128 stands for zero in the data rows.
Here are some rows, each followed by its group. Groups can overlap.
[126 105 109 138 114 122 148 117 100 141 135  95 123 138 128 131 150 116 149  97 154 138 157 137] 0
[118 143 131 132 135 140 135 127 117 129 135 121 120 122 136 123 130 140 126 149 123 123 131 139] 1
[134 124 108  92  96 105 121 114 145 137  97 110 140 120 124 143 122 130 150  76 136 134 142 109] 2
[160 112 159 115 158  97  95 157 158 114 104 162 161 149 109  92  80 105  76 141  90  96  84  96] 3
[169  98 151  89 138  97  98 161 157  92 104 130 178 152  84  91  95 111 110 145  87  91  86 103] 2
[109 146 114 131 116 135 154 121  91 133 137 118 109 114 153 139 143 126 144 110 136 132 149 149] 1
[148 107 102 135 150 110 112 132 111 137 129  78 124 167 100  99 131 131 125 148 138 126 145 134] 1
[117 160 116  98  94 127 124 117 136 132 101 135 121  92 142 139 111 157 124 102 122 132 133 127] 4
[119 115  95 168 123 155 147 100 107 141 148  98 116 138 158 166 168 113 177 112 171 160 164 150] 5
[112 119 130 120 120 150 175 155  75  88 146  95 110 131 142 128 152 120 145 136 126 103 149 190] 4
[ 91 163  88 169 118 176 168  88  91 163 172 110  77 111 176 160 175 138 169 127 171 174 168 168] 5
[168  93 153 111 172  78  87 166 145 115 122 134 145 167  85  76  87 100  85 142 103  90 100  86] 6
[157  96 155 159 170 135 145 169  88  67 139 114 134 179 104  83 154  90 114 144 116 102 123 155] 3
[144 131 141 100 121 119  86 125 170 133  83 141 154 120 117 130 117 171 102 136 101 131 111 120] 2
[106 134  91 135  93 128 155 104  94 156 135  91 108 116 147 142 150 144 156  86 159 147 163 149] 0
[152 105 164 155 151 146 143 183  74  66 118 100 130 166  88  59 169 136  96 172  99 103 128 178] 0
[118 144 134 157 145 165 135 122 128 136 149 139 113 124 147 136 144 141 116 167 134 142 123 146] 7
[140 105  91 116 136  99 104 130 114 143 127  89 112 149  98 102 134 146 124 131 134 126 140 120] 6
[ 84 166  98 136  97 161 158  99 104 150 143 115  99  90 167 156 156 158 156 118 157 160 166 160] 7
[101 145  98 161 118 165 159  96  95 161 152 105  99 112 161 155 161 144 171 114 174 171 164 166] 8
[ 99 148 103 164 128 145 163 102  96 157 167 113  92 119 146 139 154 118 152 124 157 160 154 150] 3
[128 145 120 105 113 117 128 127 117 134 104 113 127 122 124 122 127 159 127 124 116 124 136 125] 1
[147 123 169 113 131 142 157 165 115  63 105 155 152 144 119 127 133 119 121 155  79 103 105 155] 3
[149 124 129  98 117 112  90 120 165 134  82 132 155 123 111 135 113 163 116 127 109 126 114 108] 2
[129 133 145 109 125 115 116 135 145 113 110 146 141 130 110 121 107 121 116 113 105 110 117 102] 4
[ 96 171 149 125 117 147 140 127 135 135 130 162 119  81 159 145 107 137 113 125 114 122 116 126] 4
[153 101 137 126 143 119 104 137 142 130 115 125 150 147 118 118 119 138 107 130 125 115 111 124] 0
[108 165 137 140 127 156 141 116 132 137 151 160 110  92 161 143 121 141 122 137 135 136 123 133] 5
[116 135 117 149 136 143 170 138  86 112 156 100 106 131 143 120 144 104 141 116 149 118 151 158] 4
[145 114 161 145 176 135 115 153 151 101 139 157 146 153 126 112 118 104  93 172 110 102  96 114] 7
[128 137 144 112 120 121 125 134 142 117 116 147 142 111 134 133 112 132 126 116 111 116 120 120] 2
[121 124 110 125 121 119 131 115 112 145 127 107 109 126 124 128 139 136 146 105 144 133 147 131] 6
[102 145 132 151 128 152 164 124 104 124 154 118 103 118 153 144 144 109 148 119 156 128 145 145] 4
[ 83 168  90 169 101 171 185  88  75 164 160 106  89  96 180 167 178 143 177 110 172 172 174 182] 3
[149 108 138 133 153 114 103 139 148 121 124 126 132 153 113 116 117 114 122 137 127 128 115 108] 5
[141  98 103 144 149 113 116 128 116 135 147  87 128 174 113 111 144 103 143 143 154 140 143 134] 1
[101 146 112 126  90 161 161 110  96 136 138 120 132  92 143 150 151 137 170 123 137 155 141 155] 8
[ 94 152  98 170 126 158 153 100 100 168 167 112  88 118 149 133 157 144 146 151 161 170 157 162] 8
[121 147 115 121 120 122 128 125 127 136 130 120 119 111 131 124 123 145 124 122 126 127 140 128] 2
[ 98 127  79 190 140 183 174 109  64 136 193  66  63 143 156 137 192 136 166 186 172 160 178 213] 5
[108 143 111 109 103 113 133 114 132 140 122 126 118 109 128 141 117 117 143  93 135 137 137 115] 4
[157 108 119 110 141 101  91 141 135 130 106 109 148 154  98  96 101 135 103 139 112 113 115 111] 3
[124 136 116 110 100 119 132 118 135 134 114 141 135 115 140 151 121 117 146  93 131 133 128 114] 3
[ 98 157 119 142 101 163 165 107 100 142 142 131 116  95 165 164 154 132 163 105 160 150 157 161] 8
[ 84 167 100 146  99 172 174  99  92 145 148 118  97  89 178 167 165 153 158 115 156 157 164 167] 7
[149 115 125  95 131  93  87 133 149 138  99 128 136 139  99 101 104 153  96 134 105 123 113  99] 6
[135  98 106 143 155 100 117 133 111 137 148  83 108 164 104  95 129 116 142 127 148 130 149 118] 6
[ 82 173 107 141  91 166 161  89 115 153 138 140  98  77 177 175 159 149 163 106 157 160 155 152] 5
[112 154 106 156 127 163 131 107 116 151 137 130 108 117 152 147 153 151 137 145 146 167 136 154] 3
[ 80 174 100 160 109 173 152  85 109 169 161 129  80  89 168 166 163 164 153 136 163 184 159 154] 5
[140 129 158 125 150 131 110 140 156 117 126 170 153 122 135 127 104 125 104 152 108 120  96 112] 8
[145 114 115 100 118  92  86 126 138 128  90 116 131 150  68  87 125 162 100 125 104 126 128 108] 6
[108 143 101 123  95 130 145 110 100 146 126 111 102 103 139 136 137 159 141 103 143 137 151 144] 0
[158 102 120  78 120  80  73 129 148 132  75 112 149 144  86 103 107 154 122 112 109 120 122  93] 6
[116 129 143 164 164 154 142 129 131 130 170 144 118 130 143 132 139 113 121 167 139 144 119 148] 8
[128 134 109 108 103 111 109 116 126 136 104 124 120 116 112 121 123 163 126 109 118 131 139 119] 6
[169  88 161  66 129  67  88 163 159  96  89 145 187 145  69  93  77 100 108 111  77  84  83  68] 6
[ 93 183 122 134 107 148 155 110 104 148 145 139  99  87 157 143 131 154 131 135 125 136 140 147] 1
[ 88 166  86 158 113 166 150  92 107 165 150 108  88 104 158 151 165 163 148 146 163 172 166 165] 7
[135 110 121 114 105 120 126 127 115 124 105 101 135 122 127 126 137 141 138  94 133 129 140 134] 0
[125 130  98 141 125 128 133 117 105 146 138 105 111 138 130 124 142 131 146 120 145 145 148 140] 3
[164  95 143 123 162 104 104 155 145 106 119 126 159 164 100 107 101 109 107 148 107 103 101 111] 1
[140 112 141 129 142 138 123 135 151 106 123 147 149 140 138 146 133 114 116 135 123 118 114 116] 7
[126 132 105 114 119  96 113 120 134 150 122 120 113 122 102 105 116 150 112 124 125 135 134 115] 6
[111 137 112 157 134 156 155 110 104 152 163 111 110 122 147 137 156 122 152 138 166 155 155 146] 8
[ 95 174 122 145 109 152 155 111 119 143 139 138 109  93 153 147 138 143 148 133 135 138 143 146] 1
[133 119 124 153 149 134 129 131 118 129 144 112 117 149 128 115 148 119 127 144 140 135 133 135] 5
[166  96 148 116 148 106  91 144 164 109 102 121 159 152 112 123 113 123 121 134 118 110 110 117] 2
[167 118 120  70 117  89  56 136 165 133  55 133 150 129  85  99 100 188  82 134  86 113  99  96] 6
[165 114 173  96 148 107  88 163 165  92  85 161 178 139 106 112  89 135  84 157  76  87  82 101] 1
[128 120 144 143 143 140 127 126 152 129 140 149 144 131 148 163 128 102 134 126 142 135 117 114] 7
[ 88 155  96 151 108 151 158  93 100 161 156 110  93 107 151 148 157 141 155 130 159 160 159 160] 1
[104 159 109 136 124 138 139 118 123 145 144 112 104 113 144 128 131 137 129 135 136 142 137 141] 4
[176  81 150 136 167 114 135 183 107  67 119  95 149 203  73  82 154 102 120 192  94  97 119 166] 1
[ 91 161 102 153  91 174 158  84 102 145 137 120 104  97 171 179 181 142 175  98 164 166 169 163] 5
[145 128 136 140 141 132  98 124 158 145 127 148 133 137 125 135 119 135 110 161 127 136 110 116] 5
[132 128 161 122 129 124 136 135 141 112 130 166 148 124 141 144 111  97 128 106 119 111 112 111] 3
[147 124 163 136 159 113 103 159 139  97 122 146 146 150 103  94 109 112  85 164  90 102  96 114] 3
[ 96 150 100 153 108 152 172 107  72 141 160  97 100 116 150 134 171 133 170 107 170 157 173 170] 8
[166  81 153 126 172  97  94 164 151 116 132 134 154 168 101  88  96 109  79 154 109  94  94 100] 0
[112 144 107 177 153 162 138 109 113 156 174 110  92 142 144 123 156 132 127 169 160 163 142 154] 5
[113 152 110 110  97 120 137 118 115 136 118 121 124 115 139 142 128 130 151  97 133 125 146 128] 1
[126 141 161 125 129 150 133 137 154 122 124 173 142 106 150 156 119 115 117 133 112 124 108 119] 7
[128 126 140 145 150 148 125 124 148 129 133 142 131 130 136 138 124 128 117 163 122 138 108 130] 7
[115 125  91 156 123 131 134 103 119 172 166  99  93 136 130 129 142 132 134 130 162 156 153 140] 0
[140 127 155 120 144 117 116 152 136 104 115 153 148 134 120 117 107 118 104 133 102 104  96 120] 3
[139 106 147 146 153 125 130 143 134 130 159 148 133 144 131 117 119 108 105 139 125 115 107 122] 0
[167 102 171 111 168 100  91 180 151  87 112 148 166 163 106  99  85 103  83 159  84  84  81  93] 1
[102 160 119 135 114 147 156 109 105 143 136 124 101 106 153 144 143 145 147 107 140 142 146 148] 3
[129 126 109 139 133 148 120 118 127 142 124 109 117 136 135 129 151 154 134 155 141 148 138 138] 7
Which 3 groups are nearest to each row below, nearest first, going by the distance to the group's nearest row?
[120 139 142 125 125 121 130 123 153 130 135 155 134 127 130 138 110 114 121 123 125 127 112 101] >> 2 3 4
[171  69 145  95 142  81  92 153 149 105  98 119 161 168  93 112  99  98 120  99 108  93 105  87] >> 2 1 6
[106 147 108 137 103 147 134  89 131 160 129 131 120 106 152 179 146 133 169 100 158 159 155 130] >> 8 3 5
Which 4 groups are nearest to each row below, nearest first, going by the distance to the group's nearest row?
[103 154  98 128 118 126 137 112 125 158 138 113  99 112 131 125 122 147 127 126 140 143 141 132] >> 4 2 0 6
[ 63 205 100 150  84 174 156  69 120 179 135 153  82  59 190 171 147 179 147 129 149 176 150 154] >> 5 7 1 8
[128 127 174 128 124 138 149 140 130  96 132 174 153 110 153 155 115 100 122 102 110 103 105 117] >> 3 7 2 8
[134 134 135 125 142 139 109 133 142 123 122 145 138 130 132 127 115 138 116 151 111 119 106 126] >> 7 5 8 2
[161  99 130 111 156  93  87 137 145 123 112 113 148 168  89  97 109 124 105 151 115 116 105 107] >> 3 1 2 5
[118 137 113 119 115 114 131 123 129 138 133 111 116 118 130 129 117 119 143 101 142 128 138 118] >> 4 6 1 2
[118 132 122 137 128 148 136 119 119 136 136 126 130 121 149 140 142 129 140 128 141 142 139 146] >> 1 4 3 7
Which 4 groups are nearest to each row below, nearest first, going by the distance to the centre of the group?
[117 135 102 152 137 126 131 116 120 161 160 105  92 135 127 114 132 120 128 141 148 145 143 133] >> 5 0 8 7
[149 109 161 159 188 123 125 171 119 100 151 135 132 161 110  83 115  91  91 172 109  95  99 124] >> 1 3 0 6
[150 102 185 115 158 112 139 178 135  82 137 171 165 133 128 107  90  81  86 122  89  71  82 110] >> 2 3 1 6
[127 129 110 151 132 136 144 142  79 118 142  93  97 145 106  84 165 142 127 142 124 128 156 167] >> 0 1 3 4
Which 4 groups are nearest to each row below, nearest first, going by the average distance to the group's rows?
[152 111 154 150 155 134 141 186  87  59 123  93 122 172  74  52 160 119  93 178  97  96 133 163] >> 0 1 3 6
[161  90 185 131 167 106 118 168 157  76 140 149 164 170  95 100 112  69 107 139 103  91  87 102] >> 2 6 3 1
[115 166 114 101  92 130 122 107 133 151 101 124 114  90 140 139 119 179 131 110 129 146 142 126] >> 4 2 7 8
[ 94 163 131  87  39 118 163 104 132 130 114 149 146  73 118 159 124 127 165  55 121 131 138 111] >> 4 2 8 7
Which 3 other groups have their centres nearest to the centre of group 4, nearest first?
3 7 1
Which 3 other groups have their centres nearest to the centre of group 6, nearest first?
2 1 0
Which 3 other groups have their centres nearest to the centre of group 1, nearest first?
3 0 4
Which 3 groups are nearest to each row below, nearest first, going by the distance to the centre of the group?
[119 145 130 169 145 164 141 128 109 128 145 132 102 124 146 116 148 149 115 173 127 139 126 158] >> 7 5 8
[149 104 158 133 150 136 133 147 140  95 124 148 155 149 131 134 128  94 120 136 124 109 111 119] >> 3 1 2
[130 131 131 126 113 150 127 117 139 122 104 136 137 119 143 161 143 144 134 133 125 141 133 138] >> 7 3 4
[124 121  92 144 140 113 135 126 112 151 157  86 107 140 121 110 140 127 134 129 154 144 153 132] >> 0 1 5
[146  97 147 137 163 133 113 144 136 122 138 141 146 151 127 123 127  96 119 152 134 120 113 123] >> 3 1 0
[105 154 115 137 116 143 164 115 104 133 146 126 102 120 133 131 144 144 137 151 127 144 145 164] >> 8 5 4
[133 128 115 114 117 113 116 129 129 132 121 108 138 137  94 117 122 132 140 149 115 132 126 119] >> 1 6 2
[143 115 156 127 160 119 122 154 143 112 135 141 148 145 109 104 115 116 110 146 113 103 107 114] >> 1 3 2
[118 113 145 139 115 124 134 104 197 145 165 200 153 117 150 174 105  88 143 121 135 134 109  87] >> 7 3 2
[131 139 142 120 127 137 128 129 143 122 118 150 138 114 143 136 119 134 128 128 120 120 121 129] >> 3 1 4
[109 135 102 144 118 131 145 115  95 142 144  95 107 125 126 115 138 147 130 119 150 139 155 148] >> 8 0 5
[109 139 119 130 108 132 145 113 125 135 141 126 113 106 147 153 139 126 157  91 148 139 148 136] >> 4 8 5
Which 3 groups are nearest to each row below, nearest first, going by the average distance to the group's rows?
[110 132  98 112  95 115 151 114  95 143 138  95 107 117 102 117 140 131 159 101 133 138 156 133] >> 4 0 8
[115 135 119  82  72 105 137 106 129 134 102 128 138  94 106 138 114 127 169  78 118 126 132 104] >> 2 4 6
[139 132 174 105 137 112 106 149 176 112 107 184 154 118 117 125  79 130  85 143  84 100  83  95] >> 2 6 3
[160 103 139 112 138 110 102 140 160 123 104 127 156 141 109 124 114 133 110 129 116 119 113 115] >> 2 6 0
[143 114 157 117 133 123 111 153 155 109 111 157 158 118 132 121 108 141  88 138  95 106  90 116] >> 2 6 3
Which 3 other groups have their centres nearest to the centre of group 8, nearest first?
5 7 4
Which 3 other groups have their centres nearest to the centre of group 5, nearest first?
8 7 4
Which 3 other groups have their centres nearest to the centre of group 3, nearest first?
1 0 4
A new table starts here, with new groups. Each row is followed by its group. Groups can overlap.
[136 161 135 115 101 123 163 140 128  92 107 141 140 116 116 102  92 104 121 152 144 128 114 138] 0
[ 98 113 141 160 164 141 104 104 128 152 176 160 116 104 121 140 150 152 129 114  98  92  93 105] 1
[148 102  87  99 139 164 134 104  92 104 138 148 128 116  97  99 120 140 154 143 128 139 167 173] 2
[144  88  88 107 146 157 122  92 104 128 138 138 104  92 102 138 154 152 134 140 167 186 161 105] 1
[158 117  95  94 125 166 150 116  92 104 124 154 151 128 112 103 105 128 140 151 139 128 128 147] 3
[168 129  91  70 120 169 153 104  80 116 139 144 116  80 112  88 160 164 141 125 164 186 168 148] 1
[158 111  92 100 128 167 143 104  92 104 132 152 140 116  91  98 118 140 153 148 128 128 153 168] 3
[112 138 144 142 115  90 121 152 164 128 115 103 140 140 143 129 106 104  99 122 137 139 123 105] 0
[169 109 131  97 151 144 156  80  80 140 220 161  93 212 120  93 252 128 138 159 191 210 102 123] 1
[144  87  85 114 146 155 111  80 104 128 128 140 128  92 102 140 167 164 136 138 174 186 141  91] 1
[106 129 149 172 165 147 116  92 152 140 171 129 116 104 126 123 147 152 152 107 101 128 123 129] 4
[104 119 145 155 151 118 100 116 152 152 154 131 104 116 146 148 139 128 109  99  96 104 129 120] 4
[122 139 151 136 115 103 130 152 152 128 113 107 140 152 144 137 121 104 104 116 138 139 129 111] 4
[134 142 134 117 110 125 138 152 128 104 107 143 151 152 143 113 104 104 109 131 140 128 125 110] 4
[ 96 138 154 179 135 123 137 128 164 116 112 100 163 140 128 132 104  92 140 136 149 186 149 144] 5
[100 144 135 140  99  93 120 128 104 104  82 134 140 164  90  98  65 128 144 131 117 139  87 156] 5
[ 74 143 142 168 144 102 113 116 128 140 133  37 104 212  92  98  67 104 124 124 133 151  79 154] 6
[ 96 102 138 160 149 115 106 140 152 140 111 112 128 140 148 124 109 104 117 137 145 128 121 131] 6
[172 136 105  95 111 157 161 128  92  92 117 162 140 116 102  99 105 128 142 150 135 128 142 174] 5
[117 143 153 129 109 106 132 152 152 128 101 123 140 140 141 126 108 116 116 128 141 128 125 122] 7
[ 89 100 136 162 172 173 128 104  92 140 179 183 140 128 101 115 138 152 140 121 103 104  85  85] 4
[161 140 108  96 113 155 157 128  92 104 122 158 151 128 100 105 115 152 149 145 133 128 151 169] 8
[155  87  88 120 151 124  94 104 116 128 109  90 104 140 177 146 156 200 204 151 112 128 159 121] 2
[106 120 143 159 156 131 100 104 140 152 166 148 104 104 129 153 149 140 120 110  96  92  99 111] 1
[ 94 103 136 161 168 149 107 104 116 152 177 175 140 116 111 128 151 152 135 112 108  81  82  86] 4
[123 145 145 123 101 114 144 164 128 116 106 132 151 152 131 107 110 104 124 144 147 128 120 136] 5
[131  93  87 110 127 161 139 104  68  92 132 144 140 152 106  79  99 116 146 139 145 128 115 124] 5
[128 155 139 123  90 115 148 140 140 116 121 144 163 116 110 123 104 128 150 150 137 139 145 158] 8
[ 95  97 126 154 176 161 123 104 116 140 184 189 151 116 102 119 135 152 137 123 106  92  86  85] 4
[155 152 123 102 101 138 155 152 116 104 108 128 151 152 136 111 111 104 112 129 142 139 128 108] 7
[123 158 153 142 126 111 106 128 164 164 153 115 104 116 125 151 149 140 115 108  97  92  95 114] 3
[145 168 127  97 100 154 166 140 116 104 123 131 151 152 100 109 107 140 137 154 130 128 147 177] 8
[ 94 128 134 155 154 111 115 116 152 152 168 115 116 128 133 147 128 128 112  88 112  92 123  98] 4
[103 119 146 155 147 117  99 116 152 152 153 131  93 116 143 149 144 128 112  99  99 104 123 122] 6
[155 156 123  97  99 150 153 140 104 104 119 140 140 128 116 117 105 140 146 150 129 128 150 168] 8
[178 125  94  90 124 154 143 128 116 140 105 115 151 128 136  89 133  92 112 126 147 139 148 117] 7
[151 154 122 104  95 142 157 164 116  92 103 132 151 140 142 137 108 104 105 134 141 139 125 117] 0
[159 150 113  92  99 162 138 140 116 116 123 133 140 128 104 146 119 152 150 150 115 139 154 172] 1
[136 149 109 104 120 134 171 140 116  92 138 133 163 140 105 105  84 116 134 134 159 116 129 111] 0
[146 149 132 104  98 121 167 140 104 104 117 143 140 140  97 108 100 128 145 146 118 116 152 180] 8
[155 144  94 115 107 170 150 128  92 104 118 140 151 176 112  96 104 128 131 139 143 128 136 117] 2
[147  90  90 119 151 132  98  92 128 128 122 101  93 104 143 170 155 152 176 195 167 116 112 130] 2
[113 142 149 136 113 101 124 164 152 116 107 107 140 152 148 125 110 104 106 127 139 139 121 112] 0
[112 132 147 122  99  75 138 176 128 104  88 111 163 116 133 129 121  92 124 122 154 116 106  99] 0
[ 91 113 146 153 137  98  96 140 152 140 108 117 128 128 147 142 123 116 103 100 127 139 112 102] 5
[121 144 150 145 125  97 117 140 152 152 125 116 116 140 147 157 140 116 102 103  99 116 136 136] 7
[112 127 126 116  91 137 169 140 104 128  95 123 163 104  67 122 114 140 161 149 110 116 154 167] 8
[ 91 108 134 160 171 148  98 104 128 164 172 152 116 116 123 143 151 140 118 100  98  92 115 126] 4
[ 97 112 141 161 157 127  98 116 140 164 158 123 104 116 145 147 144 128 111 102  97 104 124 124] 7
[112 134 153 151 138 119  80  92 188 200 168 143 116 116 130 206 153 164 138  91  86 104 138 128] 1
[146 154 144 130 112 105 113 140 152 152 140 117 104 116 139 151 146 140 122 111  97  92  97 103] 3
[159 143 104  93 109 153 161 128  92  92 122 161 140 116 101  95 106 140 152 151 134 128 157 175] 8
[121 124 140 146 148 108  90 116 164 188 135  94 116 116 151 120 160 104 105  94 105 116 158 133] 4
[140  91  75 104 152 137 107 104 128 128 134  89 104 140 150 159 143 188 206 162 123 104 143 139] 2
[109 142 143 144 110  98 122 140 164 140 112 124 140 140 126 192 121 116  97  94 103 139 131 137] 7
[123 143 150 149 134 111 102 116 140 152 163 140 116 104 127 140 152 152 128 115  99  92  90  99] 3
[ 84 113 130 160 167 129 108 104 140 140 177 135 104 104 130 146 133 140 113  93 112  92 114 100] 6
[137 150 141 120 102 114 142 164 140 104 102 118 151 152 137 118 110 104 110 132 142 139 120 116] 8
[135 151 142 120 105 110 141 164 140 116 104 121 140 152 142 122 112 104 109 128 140 139 124 112] 8
[124 104 136 159 147 123 112 128 128 128 124 136 104 104 139 157 127 116  89  94 115 139 140 146] 5
[146  98  84 126 140 142 105  92 116 116 124 115  81  92 136 149 153 152 166 199 192 139 103 121] 2
[155 108  89  97 132 166 146 116  92 104 133 146 151 128 104  97 107 128 144 152 136 128 134 150] 2
[100 122 143 157 153 129  97 104 140 152 160 159 116 104 116 148 141 152 122 105  92  92  84 105] 1
[101 120 146 157 153 128 101 116 140 164 166 139 104 104 132 143 150 140 119 103  94  92 101 112] 1
[154  99  83 108 147 107  79  92 128 140 128  89  93 152 193 140 152 200 211 152 115 128 151 122] 2
[150  79  86 130 143 114  96 104 128 104 109  90 104 140 157 160 158 212 203 141 119 128 154 122] 2
[134 151 156 120 104 108 151 152 140 116 131 126 140 176 150 110 135 104 107 125 142 151 115 118] 7
[143  95  97 111 154 157 110  92 116 140 117 142 104  92 159 174 152 152 152 181 194 139 101 100] 2
[154 163 143 122 109  97 168 152 104 104  84  63 116 128 191 121 124 116 106 107 121 163 107 110] 7
[136 159 138 123 102 118 150 152 128 116 102 130 151 140 133 113 102 104 118 141 143 128 120 132] 5
[100 113 139 159 164 129  98  92 128 164 173 142 104 104 131 132 150 140 129 104  94  92 100 118] 8
[ 96  95 126 155 173 147 104 116 152 164 150 114 116 128 149 148 141 116 102 101 122 128 134 120] 5
[138 162 136 109 104 140 164 140 116 104 120 141 163 128 107  93 117 128 156 153 138 139 152 180] 8
[143 152 142 120 104 112 148 152 152 116 105 113 151 152 157 125 117 104 104 122 139 139 127 113] 1
[100 124 137 152 144 100  92 116 152 152 133 133 116 128 126 155 133 140  99  92  88 139 113 123] 8
[170 132 103  87 123 152 163 152 116  69 144 138 163 140  95 142 124 116 130 139 135 128 143 156] 8
[115 133 154 145 129  90  99 140 140 152 156 134 116 104 147 144 157 140 125 103 108  81  78  88] 3
[148  93  88 118 151 137 100  92 116 128 123 103  93 104 155 168 151 152 178 200 162 116 110 133] 2
[121 146 149 134 115  92 142 152 140 116  96 129 151 140 130 116 106 104 124 146 132 128 125 153] 5
[100 118 145 159 159 130 101 104 140 152 171 148 116 104 128 142 150 140 123 105  96  92 102 110] 1
[124 156 139 116 108 102 141 164 140 116 118 130 163 152 122  98  94 104 127 140 144 128 121 133] 5
[119 145 148 129 104 107 141 164 140 104 103 129 151 140 130 112 103 116 128 146 142 128 127 144] 0
[147 140 114 103 104 148 166 128 104 104 110 141 151 116 103 105 103 116 135 151 134 116 125 141] 0
[121 151 186 144 131 118 128 152 200 224 101 220 163  68  82  97 167 152 177  71  76  81  77  48] 3
Which 4 groups are nearest to each row below, nearest first, going by the distance to the centre of the group?
[109 116 146 164 151 103 121 128 140 140 108  72 116 140 175 131 126 104 105 110 127 151 120 118] -> 6 7 5 4
[147 160 131  96  97 135 146 128 116 116 127 149 140 140 123  97 117 128 149 147 134 128 146 171] -> 8 5 0 7
[123 145 147 140 116 101 116 140 152 140 123 112 116 128 155 144 132 128 101 100 110 128 133 125] -> 7 6 5 3
[111 129 150 153 136 105 110 128 152 152 145 102  93 128 155 147 140 128 107  94  89 116 126 130] -> 6 4 7 3
[ 97 104 123 147 187 164 128 104 104 140 188 202 175 116 109 113 131 140 138 123 108 104  85  77] -> 4 1 3 6
[128 145 145 128 106 106 155 152 152  92 114 112 151 128 111 150 105 116 120 141 155 128 113 131] -> 0 5 7 8
[163 114  92 108 146 161 151  92  80 104 129 115 116 104 116  99 129 164 155 132 116 151 169 177] -> 2 8 1 5
[160 120  93 101 139 167 129  92  92 116 140 140 116  92  93 129 159 164 139 141 165 186 167 107] -> 1 2 8 5
[123 143 150 140 122 106 111 140 152 140 130 111 104 128 154 144 140 128 107  98 100 116 126 126] -> 7 6 3 4
[ 95 108 141 160 164 132 101 104 128 152 170 148 116 104 134 146 152 140 121 105  98  92  96 108] -> 4 1 3 6
[148  89  90 125 147 120  95 104 128 128 106  93 104 152 176 151 154 212 203 151 113 128 156 120] -> 2 1 3 4
Which 4 groups are nearest to each row below, nearest first, going by the distance to the group's nearest row?
[129 148 148 132 112 104 123 152 152 140 117 104 116 140 154 142 130 116 100 102 110 128 137 123] -> 7 4 0 1
[111 136 147 133 114 110 134 152 140 116 104 131 151 140 131 111 102 104 122 146 142 128 124 138] -> 0 5 7 8
[133 152 148 130 110 105 137 152 140 116 102  95 128 140 160 133 119 104 103 110 126 151 133 108] -> 4 1 0 8
[103 126 149 154 131 104 112 140 152 140 113 101 128 140 152 131 123 104 102 115 132 139 129 109] -> 5 0 4 6
[159 103  88 114 150 141  98  92 116 128 120  96  93 116 173 156 148 176 208 177 118 116 150 136] -> 2 1 3 4
Which 3 groups are nearest to each row below, nearest first, going by the distance to the centre of the group?
[164 167 123  91  88 152 126 164 140 104 127 125 128 152 140 195 102 164 138 156 107 139 134 165] -> 8 7 0
Which 3 groups are nearest to each row below, nearest first, going by the distance to the group's nearest row?
[115  73  96 130 150 130  97  92 116 128 131 115  93  92 119 153 165 152 138 164 190 175 132  93] -> 1 2 5
[145 161 150 140 108  94 116 164 164 164 128 133 128 128 124 168 158 176 118 108 108  81  76  96] -> 3 7 1
[107 102 142 157 142 110 128 104 128 152 177 124  69 128 115 142 127 152 118  95  67  81  92 117] -> 1 8 6
[143 158 127  99 103 122 158 152 116 104 121 145 175 140 114  93  94 116 147 147 135 128 138 157] -> 8 0 5
[175 143 105 100 126 155 173 104  80  92 117 112 128 116 130  93 123 152 153 133 114 151 160 180] -> 8 5 3
Which 3 groups are nearest to each row below, nearest first, going by the average distance to the group's rows?
[146  97  86 106 144 164 126  92  92 116 142 146 128 104  86 103 137 164 151 136 132 151 183 167] -> 2 8 1
Which 4 groups are nearest to each row below, nearest first, going by the average distance to the group's rows?
[136 133 126 118 103 144 158 140 116 116 121 105 104 176 116 102 113 104 132 156 125 116 120 167] -> 0 8 5 7
[136 146 146 134 110  97 148 152 164 140 110  95 151 152 180 142 137 104  97 115 132 139 127 127] -> 7 0 5 8
